[[138 142 131 147 132 137 115 138 118 114]
 [116 124 107 121 138 125 125 129 142 132]
 [130 117 141 118 132 125 134 131 130 132]
 [134 130 132 135 136 134 118 139 127 120]
 [131 127 139 128 139 124 132 136 128 125]]
=>
[[130 117 141 118 132 125 134 131 130 132]
 [131 127 139 128 139 124 132 136 128 125]
 [134 130 132 135 136 134 118 139 127 120]
 [138 142 131 147 132 137 115 138 118 114]
 [116 124 107 121 138 125 125 129 142 132]]

[[132 151 148 130 140]
 [140 120 118 136 124]
 [132 134 139 134 131]
 [132 147 145 130 139]
 [119 120 123 124 120]
 [124 117 117 126 122]
 [126 144 138 123 136]
 [128 113 115 133 119]]
=>
[[132 151 148 130 140]
 [132 147 145 130 139]
 [132 134 139 134 131]
 [126 144 138 123 136]
 [119 120 123 124 120]
 [140 120 118 136 124]
 [124 117 117 126 122]
 [128 113 115 133 119]]

[[146 151 147 145]
 [114 111 115 107]
 [150 149 150 108]]
=>
[[150 149 150 108]
 [146 151 147 145]
 [114 111 115 107]]

[[140 127 115 137 116 125 109]
 [125 139 147 118 125 131 150]]
=>
[[125 139 147 118 125 131 150]
 [140 127 115 137 116 125 109]]

[[119 129 111 120 125 111 130 116 110 114 130 115 122 136 136]
 [142 138 139 141 122 130 137 139 137 147 138 127 124 127 132]
 [111 106 127 110 156 149 106 116 135 124 106 155 157 140 112]]
=>
[[142 138 139 141 122 130 137 139 137 147 138 127 124 127 132]
 [111 106 127 110 156 149 106 116 135 124 106 155 157 140 112]
 [119 129 111 120 125 111 130 116 110 114 130 115 122 136 136]]

[[126 125 125 123 124 134]
 [125 155 128 135 137 130]
 [134 118 122 137 127 130]
 [126 117 131 121 125 131]
 [128 138 129 129 131 122]]
=>
[[126 117 131 121 125 131]
 [128 138 129 129 131 122]
 [125 155 128 135 137 130]
 [126 125 125 123 124 134]
 [134 118 122 137 127 130]]

[[138  99 142 114 102 109]
 [149 107 148 107 113 111]
 [117 128 108 137 120 124]
 [154 113 149 106 120 113]
 [102 131 103 142 116 121]]
=>
[[154 113 149 106 120 113]
 [149 107 148 107 113 111]
 [138  99 142 114 102 109]
 [117 128 108 137 120 124]
 [102 131 103 142 116 121]]

[[115 138 112 117 144 145]
 [139 111 126 119 106 107]
 [135 130 141 140 134 130]
 [118 131 120 123 129 131]
 [137 126 140 137 130 127]
 [116 139 113 117 143 145]
 [133 122 115 112 122 125]]
=>
[[135 130 141 140 134 130]
 [137 126 140 137 130 127]
 [139 111 126 119 106 107]
 [118 131 120 123 129 131]
 [133 122 115 112 122 125]
 [116 139 113 117 143 145]
 [115 138 112 117 144 145]]
---
[[128 129 106 127 117]
 [140 145 137 141 127]
 [105 153 131 153 149]]
=>
[[140 145 137]
 [105 153 131]]

[[134 128 129 129 120]
 [124 126 127 135 120]
 [125 121 127 132 119]
 [116 120 129 107 119]
 [134 131 129 124 121]]
=>
[[124 126 127]
 [125 121 127]]

[[148 106 144 109 101]
 [137 115 131 116 119]
 [134 115 128 115 115]
 [129 122 130 124 122]
 [114 130 116 136 128]]
=>
[[137 115 131]
 [134 115 128]]

[[142 112 112 138 107]
 [135 150 111 125 110]
 [128 105 105 124 139]
 [133 112 151 144 113]
 [141 113 111 138 107]]
=>
[[135 150 111]
 [128 105 105]]

[[137 107 152 137]
 [133 117 153 143]
 [133 120 156 127]
 [134 120 148 143]]
=>
[[133 117 153]
 [133 120 156]]

[[109 117 111 127 139]
 [127 113 150 151 139]
 [132 138 116 110 113]
 [142 130 146 128 113]
 [148 151 121 102 100]]
=>
[[127 113 150]
 [132 138 116]]

[[123 104 140]
 [149 118 157]
 [131 130 124]]
=>
[[149 118 157]
 [131 130 124]]
---
[[132 133 133 133]
 [122 123 124 122]
 [115 124 123 118]
 [110 106 107 108]]
=>
[[110 106 107 108]
 [122 123 124 122]
 [115 124 123 118]
 [132 133 133 133]]

[[128 130 125 120 109 123 129 126 134 139]
 [124 124 110 125 126 141 127 121 137 142]
 [147 148 123 136 129 119 117 152 122 119]]
=>
[[124 124 110 125 126 141 127 121 137 142]
 [128 130 125 120 109 123 129 126 134 139]
 [147 148 123 136 129 119 117 152 122 119]]

[[129 148 142 128 122 139 130 133]
 [125 125 123 129 146 127 105 139]
 [122 140 124 113 122 131 133 112]]
=>
[[125 125 123 129 146 127 105 139]
 [122 140 124 113 122 131 133 112]
 [129 148 142 128 122 139 130 133]]

[[124 154]
 [124 139]]
=>
[[124 139]
 [124 154]]

[[128 128 127 128 127 128 127 129 128]
 [130 127 127 128 129 128 128 128 127]
 [129 125 126 127 129 129 127 128 126]
 [138 133 125 135 124 105 129 123 137]
 [132 126 128 131 128 135 131 126 127]]
=>
[[129 125 126 127 129 129 127 128 126]
 [132 126 128 131 128 135 131 126 127]
 [130 127 127 128 129 128 128 128 127]
 [128 128 127 128 127 128 127 129 128]
 [138 133 125 135 124 105 129 123 137]]

[[117 121 142 149 117 146 131]
 [152 151 115 117 142 112 130]
 [145 125 142 148 145 121 119]
 [113 131 131 114 149 142 120]]
=>
[[117 121 142 149 117 146 131]
 [145 125 142 148 145 121 119]
 [113 131 131 114 149 142 120]
 [152 151 115 117 142 112 130]]

[[100 136 125 125 131 132 141 128 133 152 110 115 128]
 [105 137 128 124 128 130 143 128 133 152 109 113 131]
 [125 130 140 136 118 126 131 118 127 118 128 112 119]
 [129 142 145 133 115 157 123 146 136 136 130 137 127]
 [141 105 138 100 134 145 126 123 121 129 117 131 125]
 [129 128 140 139 112 124 131 119 127 120 126 113 119]]
=>
[[141 105 138 100 134 145 126 123 121 129 117 131 125]
 [129 128 140 139 112 124 131 119 127 120 126 113 119]
 [125 130 140 136 118 126 131 118 127 118 128 112 119]
 [100 136 125 125 131 132 141 128 133 152 110 115 128]
 [105 137 128 124 128 130 143 128 133 152 109 113 131]
 [129 142 145 133 115 157 123 146 136 136 130 137 127]]

[[123 126 132 128 129 126 131 137]
 [121 135 134 120 119 127 136 126]
 [141 115 119 125 121 132 121 112]
 [101 138 139 122 112 122 140 141]
 [135 130 126 126 128 140 118 124]]
=>
[[141 115 119 125 121 132 121 112]
 [123 126 132 128 129 126 131 137]
 [135 130 126 126 128 140 118 124]
 [121 135 134 120 119 127 136 126]
 [101 138 139 122 112 122 140 141]]

[[123 121 115 120 134 122 129 134 119]
 [121 124 123 119 131 117 132 124 114]
 [128 142 117 109 123 131 111 127 141]
 [134 141 116 114 122 122 124 125 139]
 [116 143 134 127 141 135 136 126 129]
 [140 127 141 144 120 123 136 121 133]
 [109 134 128 130 152 138 133 135 124]
 [131 112 122 133 127 139 111 138 133]]
=>
[[131 112 122 133 127 139 111 138 133]
 [123 121 115 120 134 122 129 134 119]
 [121 124 123 119 131 117 132 124 114]
 [140 127 141 144 120 123 136 121 133]
 [109 134 128 130 152 138 133 135 124]
 [134 141 116 114 122 122 124 125 139]
 [128 142 117 109 123 131 111 127 141]
 [116 143 134 127 141 135 136 126 129]]
